One vector is turned by the same rotation once a tick. Each row is the vector after some number of ticks, and that number follows the row.
The counts run from 0 to 400.
-75 -65 -311 82 -116 -400 -261 -33 95 61 34 170 154 -149 80 -47 64 -85 8
 69 201 216 60 -22 -34 -172 -99 -215 -241 -94 12 -132 143 -146 45 -128
 103 -179 142 -35 -97 -38 121 426 172 -111 -38 11 -220 123 -74 36 29 63
 15 -108 -85 -47 -128 -226 -89 244 -124 -63 161 28 -51 64 -94 -36 14 -93
 -95 111 -> 253
-268 -34 37 -33 -312 -45 100 96 232 -182 -4 -35 -113 -142 116 -182 -78
 -179 85 -254 188 -119 31 -107 -144 -143 -130 -161 -58 -102 128 -106 -30
 -9 -125 214 147 -130 -136 79 -16 71 153 63 31 192 223 -194 -112 142 -23
 -99 212 -27 -57 89 -230 -54 -204 120 137 39 177 18 134 -160 4 -61 96
 -281 -2 156 44 144 -> 278
-151 -305 -42 7 -259 -192 -228 98 95 -299 69 -59 -113 -21 -137 -50 -60
 -275 -121 110 74 -164 38 239 104 -54 112 196 -34 -162 74 73 -77 2 -72
 -242 -49 104 -241 78 -85 114 -16 126 13 -158 25 -191 -23 -43 -46 -99
 -246 85 163 -20 -120 174 -245 102 -38 35 62 -403 22 -46 -119 -19 180 17
 250 -17 15 -128 -> 83
-18 -28 -99 -4 -157 74 -190 83 216 108 202 -2 223 62 -165 -194 90 -6 189
 -241 92 -229 -31 1 109 -1 10 126 -66 194 -89 -173 -77 -8 56 326 -158
 -241 196 -6 146 232 105 51 31 155 -45 -430 -50 139 -41 -92 150 28 104
 145 -59 56 168 -10 -76 -42 137 128 277 7 82 212 168 -145 -162 -2 -21 77 -> 123
58 81 161 105 -145 360 1 77 -4 162 230 -49 21 16 -155 39 -152 77 -89
 -328 52 -420 93 181 229 67 -23 235 -15 55 -41 0 -43 172 -57 17 -19 -54
 190 -51 76 161 75 -149 -43 146 -56 -27 -74 147 86 -215 67 -67 223 411
 -74 43 -14 87 -3 -95 15 -89 6 -68 -228 40 227 19 -110 -120 -57 99 -> 138
-53 -2 -90 -33 -92 57 -309 0 -102 -114 -19 -234 -179 -108 -21 6 17 -218
 -23 153 266 -8 44 139 92 -53 94 -80 94 38 -130 111 -117 -206 -106 -110
 203 77 116 -68 19 71 100 300 148 35 -120 108 -239 112 93 -114 40 -124
 -27 102 -331 121 -28 68 152 68 -66 -245 0 -253 -199 -229 119 29 4 -199
 -19 219 -> 77
-181 -243 -20 15 -57 199 -126 -94 305 -39 -74 45 238 -98 167 30 -33 -166
 250 1 -188 179 -66 -77 -103 -258 -132 -232 -397 -118 215 58 25 -2 52
 -263 -45 -307 -119 71 159 28 -111 -27 64 155 226 -59 -85 82 -194 -66
 -62 -157 80 -32 307 -103 133 -8 -49 -51 98 78 29 -77 -33 78 77 -80 85
 34 28 -78 -> 321
17 -147 -55 61 32 -264 -88 52 266 -88 -86 -83 -320 151 -30 -209 146 -284
 -2 33 -113 78 158 8 -165 159 297 139 58 -53 95 -49 -53 -157 -170 116 51
 -46 -201 -112 -58 -144 133 128 10 -123 17 -183 46 -127 -21 120 -200 190
 -32 -135 -264 221 -103 224 143 -62 20 -33 67 -256 -123 -159 188 14 202
 150 -54 -9 -> 230
-406 -50 -181 199 -265 55 -212 23 -2 -153 84 101 -141 9 -100 -216 65 111
 -116 -44 339 -28 81 26 -264 -46 -47 -244 -254 166 33 -23 16 88 88 -47
 16 -219 -24 -52 100 67 68 232 107 287 -70 0 -268 161 -114 45 -101 -21
 68 15 -131 -29 15 61 101 12 -100 -258 69 61 -174 -77 -164 -197 -12 -19
 -26 123 -> 268
-30 62 275 -64 -20 616 -196 -188 -168 71 50 17 -93 -28 14 154 93 144 226
 9 -74 -156 21 174 -34 -22 18 127 -137 -41 -203 48 58 -118 -63 -128 60
 -110 183 125 70 138 -42 275 8 -72 -280 86 -149 -42 104 -239 118 -107 99
 6 1 131 270 -31 -9 -90 -96 -95 -71 -73 -149 -2 95 -69 -90 -102 52 47 -> 349
-10 -48 354 75 -257 286 -271 -138 -31 65 171 -73 179 -112 193 -129 -79
 55 141 -202 157 -209 48 -91 -135 -174 -238 116 -148 4 -278 32 21 22 144
 -104 101 -143 152 14 121 289 163 69 -50 187 -10 -109 -121 67 75 -257 69
 -203 188 7 -130 -24 101 -105 94 238 -62 -74 61 16 54 116 85 -7 -142
 -156 105 86 -> 129
-257 86 -31 132 -234 186 47 58 -55 -11 97 -65 -290 -101 193 -69 -43 -4
 19 -110 381 -210 -98 40 -9 -37 -31 -187 -111 -16 79 57 -63 -54 -262 82
 77 -114 126 10 13 62 193 204 -33 242 25 148 -164 79 -61 -162 149 -154
 50 136 -257 -46 -48 -47 72 75 -122 0 34 -170 -71 -155 22 -75 -90 -29
 -111 379 -> 280
211 84 147 -2 293 118 50 -129 51 324 85 90 113 39 31 56 -53 54 82 -64
 -274 29 -88 -105 82 -11 -109 206 -167 -194 7 -92 241 -41 -16 -64 -157
 -67 73 -112 -29 233 -84 144 -15 -38 -251 -21 105 10 -1 116 117 1 -36
 -36 24 7 173 -143 -290 21 -19 196 143 -196 -72 241 393 53 -112 88 -58
 -155 -> 180
-94 -291 -69 163 35 173 5 -28 90 48 13 -59 -172 20 -87 121 -40 -94 153
 131 -98 -11 -54 26 95 -218 -11 -34 -239 -55 215 142 -167 34 -69 -350
 -176 -214 85 18 -101 39 144 -186 -58 -25 149 124 -102 87 -171 -251 -125
 -303 315 30 83 -5 20 39 -124 -21 14 -85 50 -275 -131 -34 116 34 124 1
 170 -5 -> 307
-190 -16 -374 41 -144 -75 -371 71 66 32 2 -168 119 -83 -62 -53 -136 -174
 -64 246 196 -18 -52 111 269 -173 128 -112 -5 64 75 109 -34 -160 -139
 -174 -110 4 -42 -3 155 138 -8 197 126 91 -44 -11 -50 15 -46 16 -71 -18
 76 182 27 71 -64 -155 -47 1 -109 -211 86 -101 -218 -117 190 246 22 -226
 -251 215 -> 94
197 11 96 272 86 -168 -93 -52 -8 66 290 210 -24 108 -178 -133 -28 217 38
 -2 -68 -127 30 -188 -124 210 -85 275 -190 -130 -164 13 272 -36 40 -74
 -20 -129 -34 74 -2 233 20 312 -64 10 -247 -35 140 -246 57 177 -103 201
 -12 -122 10 74 46 -79 -150 81 -244 -157 182 99 -158 191 108 197 -45 33
 -113 -81 -> 397
-45 -33 166 -69 69 -90 1 -150 141 111 -298 26 -154 178 -59 121 51 -120
 109 -4 -203 146 169 -128 -10 -182 -8 82 -63 -259 -2 -89 93 -128 186
 -327 35 -44 -130 -107 -210 31 -80 170 -16 -326 -59 -61 23 102 43 -58
 -89 160 -101 -240 -274 66 -201 31 -14 -59 33 -104 116 -156 92 -4 232
 -141 211 27 167 -226 -> 19
-161 97 -83 23 -145 46 -120 -103 -180 -34 77 73 21 -40 304 -90 -107 -111
 -36 42 78 219 -62 -30 -255 -6 -51 -175 -343 -62 -67 -123 259 -90 -165
 -67 28 74 -71 -130 179 87 -85 465 223 198 -166 110 -201 -148 -129 229
 -79 3 -124 -202 -86 90 230 -46 -44 22 -153 -100 -32 -86 -248 -115 36
 -88 -100 11 -63 139 -> 51
16 -280 -36 -67 -255 -234 -187 4 112 -164 81 -24 44 -62 -100 110 -7 -380
 80 106 123 -190 5 107 280 -127 48 182 -22 -251 127 -37 41 -50 -135 -122
 -119 132 -114 149 -214 155 -56 136 83 -235 79 -227 69 35 -108 -100 40
 120 151 54 -108 194 -258 -47 -143 69 139 -225 129 -83 -63 -32 145 60
 164 27 -59 -2 -> 84
-146 -78 -203 -5 -7 233 -80 18 278 30 -49 -46 215 73 -82 -143 -62 -163
 229 -138 -249 66 -2 3 -4 -66 24 -135 -276 106 146 -90 -90 84 0 63 -167
 -275 -18 -172 298 28 -67 -87 56 299 149 -178 -76 -11 -195 80 -158 -117
 98 80 194 23 256 139 -54 -323 109 173 28 -132 -125 44 174 -74 43 82 67
 -75 -> 325
6 -160 149 -67 -46 401 8 -37 166 -127 149 121 150 24 162 -82 77 -106 247
 -243 -177 -125 -101 136 -123 51 90 37 -345 -69 69 -116 -19 41 -160 197
 -116 -309 -31 104 126 19 -112 122 10 18 -58 -240 9 -199 -118 -150 -65
 17 52 -48 232 6 269 56 -77 -280 120 190 3 14 -9 144 79 -217 56 134 10
 -38 -> 338
28 -67 205 123 -109 125 205 -90 -7 -64 73 229 -355 104 118 22 67 29 52
 80 -173 -112 240 32 -297 128 49 132 -268 -217 107 -43 242 16 -225 -63
 155 -23 56 22 -141 -162 115 128 -107 -58 89 164 -62 -60 87 81 2 153 77
 -152 -56 84 -124 145 132 -71 31 -134 -42 -101 -319 -226 -157 -90 -48
 154 -81 33 -> 212
-89 -247 78 39 -137 90 14 -115 161 9 47 -115 -168 28 130 113 83 -229 252
 -9 191 -188 -8 -72 65 -279 -57 99 -10 -90 80 -60 -123 -54 -141 124 -18
 -77 173 -9 -149 180 152 -38 2 -80 139 -65 26 201 -28 -277 267 -166 137
 -25 -330 56 -101 -85 -24 145 14 81 162 -328 86 -171 163 -125 -57 -5 79
 221 -> 292
8 180 -65 84 211 -122 2 -42 41 274 -105 57 32 144 -99 33 -328 -156 -170
 -33 -47 229 193 73 96 64 -117 -82 -87 -161 -121 -2 4 52 5 -334 -4 77
 -79 -381 -3 -13 -28 278 180 14 -44 138 18 -70 65 134 -317 111 -26 53
 -76 -118 -182 5 -179 -71 -249 -171 50 -49 -208 97 249 105 93 -180 -63
 -66 -> 30
79 -238 -269 54 102 -97 -85 -201 -173 196 21 178 -58 131 59 90 27 -168
 70 249 -121 205 96 -35 -86 1 -78 25 -431 52 62 -161 181 -16 -104 -66
 -137 5 161 -336 -2 -12 -53 236 98 45 -98 123 -26 -29 -92 279 -64 15 4
 -188 -81 184 202 -98 -207 35 -95 19 -32 -232 -252 -118 -25 -3 -53 -1 8
 15 -> 38
-60 -133 207 46 28 531 -9 -117 -6 -128 201 138 44 56 280 -148 70 -40 153
 -189 -62 -53 -18 131 -296 45 79 13 -356 -32 -35 27 -91 96 -20 0 -16
 -289 -91 27 257 72 -50 180 45 147 -91 -98 -57 -185 -45 -41 -144 -112
 132 -125 169 -53 263 89 73 -195 -37 36 -72 61 -116 79 95 -133 63 40 83
 -6 -> 337
-32 15 296 -83 -112 144 -44 -288 -48 48 -30 165 -91 -43 283 128 114 -12
 21 90 -5 5 222 -70 -181 -40 -68 27 -117 -327 -20 -244 414 -80 -51 36
 191 187 -95 30 -146 50 -128 243 25 -20 -28 25 -76 156 215 250 197 134
 -107 -155 -108 121 -207 -38 46 81 26 -104 12 -59 -197 -138 20 -211 23
 62 -91 46 -> 210
-150 233 327 -207 -73 414 -137 -113 142 -25 -101 -44 -1 -151 -124 84 50
 42 297 -218 -136 -59 50 30 -72 -10 -23 -87 -22 -50 -186 -41 68 -183 210
 -36 169 -150 72 163 87 94 -62 291 91 -60 -50 -144 -229 102 104 -245 84
 8 -86 25 16 -1 89 113 101 -157 159 -74 36 -81 17 38 137 -246 -29 31 191
 -97 -> 347
-31 -200 -495 118 -8 -97 -224 26 276 -1 135 18 126 -7 8 -110 134 -201
 340 184 118 6 -111 -80 88 -90 86 -156 -153 195 207 -8 -45 -104 -209 207
 -94 -359 107 76 104 26 105 114 26 142 150 -169 -13 43 -106 12 31 -91
 105 124 127 -3 49 -96 -59 55 -81 152 206 -93 -80 58 47 76 6 -76 -207
 312 -> 106
-171 -157 71 202 -272 18 192 97 -50 -75 336 51 -78 -12 52 -131 -237 -48
 -2 -150 272 -335 37 -76 -131 -11 -184 31 -223 -81 7 -99 -26 120 -260
 124 31 43 38 -80 -84 254 182 89 -42 331 191 -26 28 -73 -9 -33 138 -98
 142 16 -269 76 -137 22 3 148 -84 -27 120 -82 -72 -109 94 -86 -119 128
 -50 245 -> 276
-246 116 -18 174 90 464 -72 -257 122 237 -111 -97 -9 141 92 162 41 134
 242 220 -158 -41 -37 -162 131 -149 105 100 -98 49 85 177 226 -174 -7
 -282 -126 -137 149 103 182 11 2 -8 -196 1 -126 242 -34 27 56 -82 27 -72
 213 53 86 117 5 -74 69 -38 -124 18 -46 -93 -156 -170 201 190 8 -178
 -143 125 -> 159
-130 -91 31 59 -310 20 -162 11 -142 -228 121 -6 -193 66 27 -134 19 -66
 104 59 156 -152 47 109 -334 92 85 34 -237 73 -213 11 18 -76 -154 26 75
 5 146 -44 82 91 146 414 -17 33 -119 -7 -146 -300 -41 -143 -137 19 37
 -248 -319 120 121 87 207 36 -112 -273 -105 38 -117 -156 -125 -14 -39 32
 -8 164 -> 65
176 -72 202 246 10 -262 -34 19 135 44 166 132 -28 16 -179 -272 -21 81 73
 -76 -205 -29 31 -236 -228 147 -141 247 -198 -133 -131 -17 236 -33 116
 -86 124 -151 3 56 -26 136 68 267 -104 11 -48 -188 57 -267 20 97 -109
 226 -46 -131 -30 91 32 129 -40 68 -81 -120 209 46 -32 220 -20 4 -6 181
 33 -177 -> 398
-173 -129 54 12 -59 -101 -31 -106 152 -161 -175 -29 -342 -1 31 -14 230
 -57 90 203 -113 142 36 -107 -89 22 174 46 -56 -225 180 -27 136 -289 -43
 -135 107 -50 -217 158 -229 -89 7 286 3 -227 -114 51 -67 26 -26 62 -37
 127 -126 -234 -226 181 -109 94 110 31 38 -122 21 -250 -136 -184 124 -70
 137 198 5 -21 -> 226
-150 -26 -117 203 -140 -105 31 143 -40 62 270 81 -65 -97 -53 -134 -175
 -56 -235 -134 310 -4 38 -48 -40 54 -267 -194 -150 -42 109 -93 1 179 -46
 -39 89 -57 -58 -155 -38 248 14 196 194 363 20 42 -162 171 -52 227 37
 -182 18 161 -99 -114 -66 65 -198 93 -126 -126 213 -166 -254 -26 76 -56
 -137 -13 17 92 -> 263
123 -48 143 59 225 182 33 -329 308 253 -14 11 41 199 155 32 101 -92 191
 31 -172 51 31 -231 141 -44 1 130 81 -161 29 -12 -5 23 13 -37 -85 -140
 -199 -81 58 169 -71 -72 -67 92 -50 -141 179 139 211 188 89 -38 25 27 23
 -36 -180 21 -94 -35 -165 195 196 -196 8 65 407 44 117 -107 -6 -65 -> 167
-43 -116 -72 71 -76 88 -117 207 247 -66 242 23 19 49 -228 -229 73 32 118
 -316 69 -282 -27 125 -16 100 101 66 -98 218 49 -57 -154 83 -76 227 -119
 -350 159 3 134 128 67 60 29 142 -25 -327 -55 3 -120 -170 15 -43 133 141
 75 16 204 90 -136 -123 75 5 170 49 24 239 89 -178 -7 36 -18 50 -> 122
-156 42 184 -74 -238 222 -182 -30 211 107 -114 -120 69 -42 -166 65 -33 8
 154 -272 15 -323 222 23 176 -129 -90 95 83 116 -58 -125 25 36 187 -89
 119 -17 156 97 76 168 -76 -141 96 74 66 -232 -135 394 137 -237 195 -5
 82 313 -57 59 -139 86 50 -78 231 -1 164 -117 -129 55 235 -174 -36 -98
 115 -71 -> 140
119 178 175 -140 -27 254 -219 -215 105 127 -141 -35 29 -79 93 304 -52
 -120 369 67 -204 -119 200 55 195 -49 24 40 3 -129 -114 19 183 -176 -44
 -19 241 95 306 58 44 -30 46 198 -9 -188 105 11 -22 83 310 -148 56 47 51
 169 -16 47 -109 6 147 -66 19 -63 -51 -128 -144 -145 31 25 -76 -182 13
 81 -> 361
-66 -93 -65 -18 24 -161 -93 -116 74 -47 -63 36 -300 9 140 42 251 -109
 165 239 -30 72 -40 -96 -27 -29 233 107 -17 -236 222 -69 258 -311 -226
 16 0 -25 -59 93 -203 -36 51 272 -11 -268 -163 107 -10 2 -38 130 204 96
 -75 -218 -199 203 -96 -71 -3 125 -53 16 26 -274 -162 -275 107 -73 119
 146 -144 131 -> 227
44 72 -122 153 67 -245 -241 22 259 34 -41 91 24 170 -272 -330 151 79 98
 -35 -211 99 64 -152 -149 193 109 144 -1 138 -78 -2 128 -112 148 64 25
 -201 -75 17 143 12 -12 281 10 15 -240 -291 -32 -112 47 208 -172 298
 -215 -22 31 130 55 179 21 -114 -85 -114 133 61 -97 155 73 -4 30 46 -44
 -151 -> 394
-48 169 33 24 162 79 84 -158 35 298 -185 37 -89 230 -168 259 -8 -15 86
 42 -40 -30 27 21 225 -20 125 169 33 -81 -64 -49 94 -186 -28 -195 -108
 118 151 -190 -163 72 -126 277 3 -239 -266 101 77 48 83 -120 76 223 -58
 -26 -323 163 -170 -137 -104 -37 -133 15 102 -111 30 -55 313 29 66 -84
 -60 -1 -> 16
40 -114 -291 153 -87 -114 -149 -4 52 -25 195 -113 -142 -152 84 80 -142
 -290 127 262 152 -49 29 89 178 -58 56 -69 -104 -88 127 138 -91 -80 -283
 -74 152 -71 211 45 -26 36 238 120 -2 55 200 132 -40 54 31 -67 36 -165
 229 161 -26 -26 -127 -52 -18 164 -109 -170 47 -269 -267 -153 32 220 16
 -177 -175 266 -> 90
